The rows of T fall into 3 groups, which share some directions, and each row is roughly a mix of its group's hidden directions.
T:
[[  6 -19 -12 -14   2  -6  17  16   6  -3]
 [-10   3  19  -6  -7  -8  20   7  -4 -17]
 [ 11   3  11  -5 -16  18   5  16 -12 -11]
 [  8   7  -6 -15   1 -15  -9  21  13   9]
 [ -9  24   4 -14  -6 -11   6  16   0   6]
 [-15   5  14   2 -23  12  14   7  -3   2]
 [ -2  26   8  -4   3   3   1  21  -1 -12]
 [-12  -4 -11  -9   9  17  -1  -8  20 -13]
 [ 19   7  -4  -2 -14 -18  -1   8  14  13]
 [ 10 -18   6   1  -1   8   4   7 -21 -18]
 [  9 -19 -12  -1  -6  -1  -5   4 -22 -16]
 [  7   3  24  -4  14 -11 -11   7 -10 -12]
 [ -5 -22  -9  19 -14   8  12  -2  -2   6]
 [-15  17  -3 -18   9  -6   3   7  19   1]
 [  0 -16  -6   9   8  -8 -10   3 -14  24]
 [ 20  18   2 -14   5  -8 -15  -4   3 -10]
 [-10  -3   0  24 -11 -14  -8  -3  -1 -18]
 [ -3  -3  -4 -22  10   5  21   3   9  15]
 [ -6   8   5  17 -15  -2 -20 -13  11  -6]
 [ 11 -14  -8  -9  -3  13 -13  23  -2   6]
 [ 14  -8 -21  -5  -6  16  10  10  10   6]
 [ -6  18   7 -14   7   0   3   9  25   2]
 [  0 -23  -3   6 -12   8   1   2 -23   8]
 [ 15  -9  15   9   3 -21  -4   0 -16  -8]
 [ 30  -8   6   5   3  -5  -6   6 -16  -4]
 [-13 -11 -10  -2   4  22  13 -13   5 -10]
 [  8  10   5  -9   3  -8  -8  15  20 -19]
 [ -7  24   0 -14   5   4  -3   2  22   0]
 [ 15  -4 -19   5 -13  -8  -7 -16 -15   2]
 [  7  -1   6 -13  18 -11  17  12  13   9]
 [ -6   4 -24  -2  -4  19 -14  -3  -6  12]
 [-10   0 -12 -24  17   9  12   2  -4   4]
 [ 17  10  -3 -24  16   4  -4  -4  -7  -5]
 [  3 -20 -23   6   3  -5   9 -12  10   9]
 [ -5  22  -6 -15  -1  23  -2   0   3   6]
 [-17  -1  -2  23  -9   5 -10   9 -15   9]
 [  5 -21 -13   7  -3  16   7 -14 -10 -10]
 [ -4  18  25  -9   7  -8  -4   3  -7 -13]
 [  8  12  -3  -8   7  25  -3 -12  12 -12]
 [  1  16 -27 -14  -1   7  -9   8   4   0]
 [-17   6  -3   0  -5 -26   4  -7  14   8]
 [-22  -5 -13   8  -7  16  10   8  12   5]
 [-16  13   6 -11  -9   6  13   1  17 -14]
 [  8   3   2 -17  19  -7  18   6   6  13]
 [  0  29  -2 -16  12   7  -1  -6   4  -7]
 [ 20  17  18  -9   7 -10 -10  -2   4   1]
 [ -9 -10 -17   5 -17  -8  13   1  19   1]
 [ 18   5  22 -14  12  -7   1  11  -4   5]
 [-16  -2   1  23  -9  14  -7  -8   3 -13]
 [ -4   6  -5 -14  18  21  -5  12  -9  -9]
 [-22 -15   6  -7   1   5  10  19   9  -5]
 [ 22   7 -13 -17  16   9   4   0  -6   0]
 [ 18  15 -14 -11  -4   8 -10   4  -8 -15]
 [-25  15 -13  -1   3   0  13  -9   9   1]
 [  5  -5 -16 -17  13  11   6  -4 -20   7]
 [ -4  27  -2 -11  -2 -14  -1   6  12  10]
 [ -3 -18 -12  -3  -5   0   0   1 -23 -17]
 [ 29  11   1   0  -4   1  -8  -3  13 -11]
 [ -5 -18   7  -7  -2   4   9   2 -27   9]
 [ -1   4   3  -6 -14 -17   4   2  27  -8]
 [ 19   7  -6   3  -2   2  -2 -10 -28   7]
 [ 31   8  -3 -11   1  -9 -11   4  -4  -1]
 [  7   7 -15  18  -6  -7  -6 -16  18   7]
 [  0  10   0  17 -13   3 -10   8 -20 -16]
 [-17   4  -9  22 -14   2 -15   6  -1  -9]
 [-10 -10  12   7 -15   3  -6  -3 -26  -1]
 [ 13 -12   2  -6   2   1  -5 -19 -25   5]
 [-14  23  13  12 -12  -5  -9  -5  -5  -7]
 [  4 -18   6  17  -1  10   4 -20  -2 -14]
 [ -2 -13  15 -11  13 -20   6   2 -10 -12]
 [  3  14   5  -4 -21 -17   6   1  13 -12]
 [ -8   5  25  -1  13 -12  -8  -5  -9 -13]
 [-10  27   2 -13   2   1  11   2  -9 -11]
 [ -6   4 -15  19 -15   1  -5  -9  19   8]
 [ -3   6  -9 -18  20  -4  -6   8  20  -2]
 [ 22  -4  13   3   4 -11  -1  14 -19   4]
 [ -3 -25 -13   9  -3   2  -7  -3 -20   4]
 [-26   8   8  -6  11  15  14   0  -3   2]
 [-10 -20 -13   3  -3  17  19   0   7   0]
 [  4  -2   1  14   2  27  -7 -10   3  17]
 [ -5 -12   2  18   2 -19  -1 -16   5  15]
 [  4  -7   8   1   9 -14   9  -2 -24 -17]
 [ 21  -7 -21  -5   9   3  -2 -18  -2   2]
 [-10 -12  15  13   2 -10  -1  11 -21   9]
 [  3   7  -1  12 -14 -19 -11   5 -10  20]
 [ -6 -18 -20  15 -15   8  -5  -9   1   3]
 [ 13   2 -26  -3  -1  21  -2   5  -6  -2]
 [  5  -9   6  23 -17  -1  -2   4  16 -13]
 [  6  11   7 -11   0  24   6  10  -9 -16]
 [  2 -11   4   2   9  30  14  -5  -1   7]
 [-14  -6   2   4   6 -15  16   0 -23 -10]
 [-20  -3  18   8 -16  -2  -5  -3  12  12]
 [ 13 -15  -3   8  -4  -8  -6 -12 -25  -6]
 [ -3  15  21  10 -14  -1 -15  -1 -13  -3]
 [ -3  10   3 -14   3  24   6  12 -13 -12]
 [ -7  12  19 -11  -6  -3  18  11   3 -15]
 [ -9  22   7  11  -6  -4 -12   1   6 -20]
 [-21  -7   9  -7   6  -7  21   9   4  10]
 [ 11  22  -6 -11   2  -5 -18   2   7 -14]
 [-17   5   6 -12  17   4   3  14  12  15]
 [  9   3   1 -27  21   2   3   9  -4  -4]
 [-14 -17  13   5 -13   6  -8  11 -14 -12]
 [  1  25  23  -4  -2  -2 -14  -3  -3  -4]
 [ -2  -7 -20  -6   9   4  21  12   9  10]
 [ -8   8  -9  -1 -15  26 -13  -6   7   6]
 [-24 -18   1  12 -11  -3   9  11   1  -1]
 [  6   1 -22   6   4   9 -19 -13   5  13]
 [ 23  -8   1   9 -21  12  -8   5  -5   0]]

One row of each group comes first, with its name. Which group is each row after those in?
[  0 -16  -8   4 -12 -11 -11   8  14  20]  <19>
[-21 -15   1 -10   8  -5  12  -9  16   4]  <109>
[  1 -18   5  28 -14   5   0  -3  -6  -2]  <21>

[ 21 -10   0   1   4   8   0 -17 -22   2]  <21>
[ -1  10  -6  16 -21 -17 -10   1   5  12]  <21>
[ 15 -10  19   2   1 -12  -9   1 -20  -6]  <109>
[ -3  10   1  -7   0 -22  -3  15  10  20]  <19>
[-16  -8  11  -1  -5  17  14   7 -18  -7]  <19>
[ 20  10  18  -9  14 -13  -6  -1  -3  -6]  <109>
[-19  26  -7  -9   0   3   6  -8   7  -3]  <19>
[-22 -18   3  12   3   7   7  -8 -16  -4]  <21>
[-10 -19 -19   8  -9   6  11 -13  -8   2]  <21>
[ 21  -7  -9   7  13 -18   9  11   6  -4]  <109>
[ 15 -22 -15  -2  -2   1  10   9 -14   7]  <21>
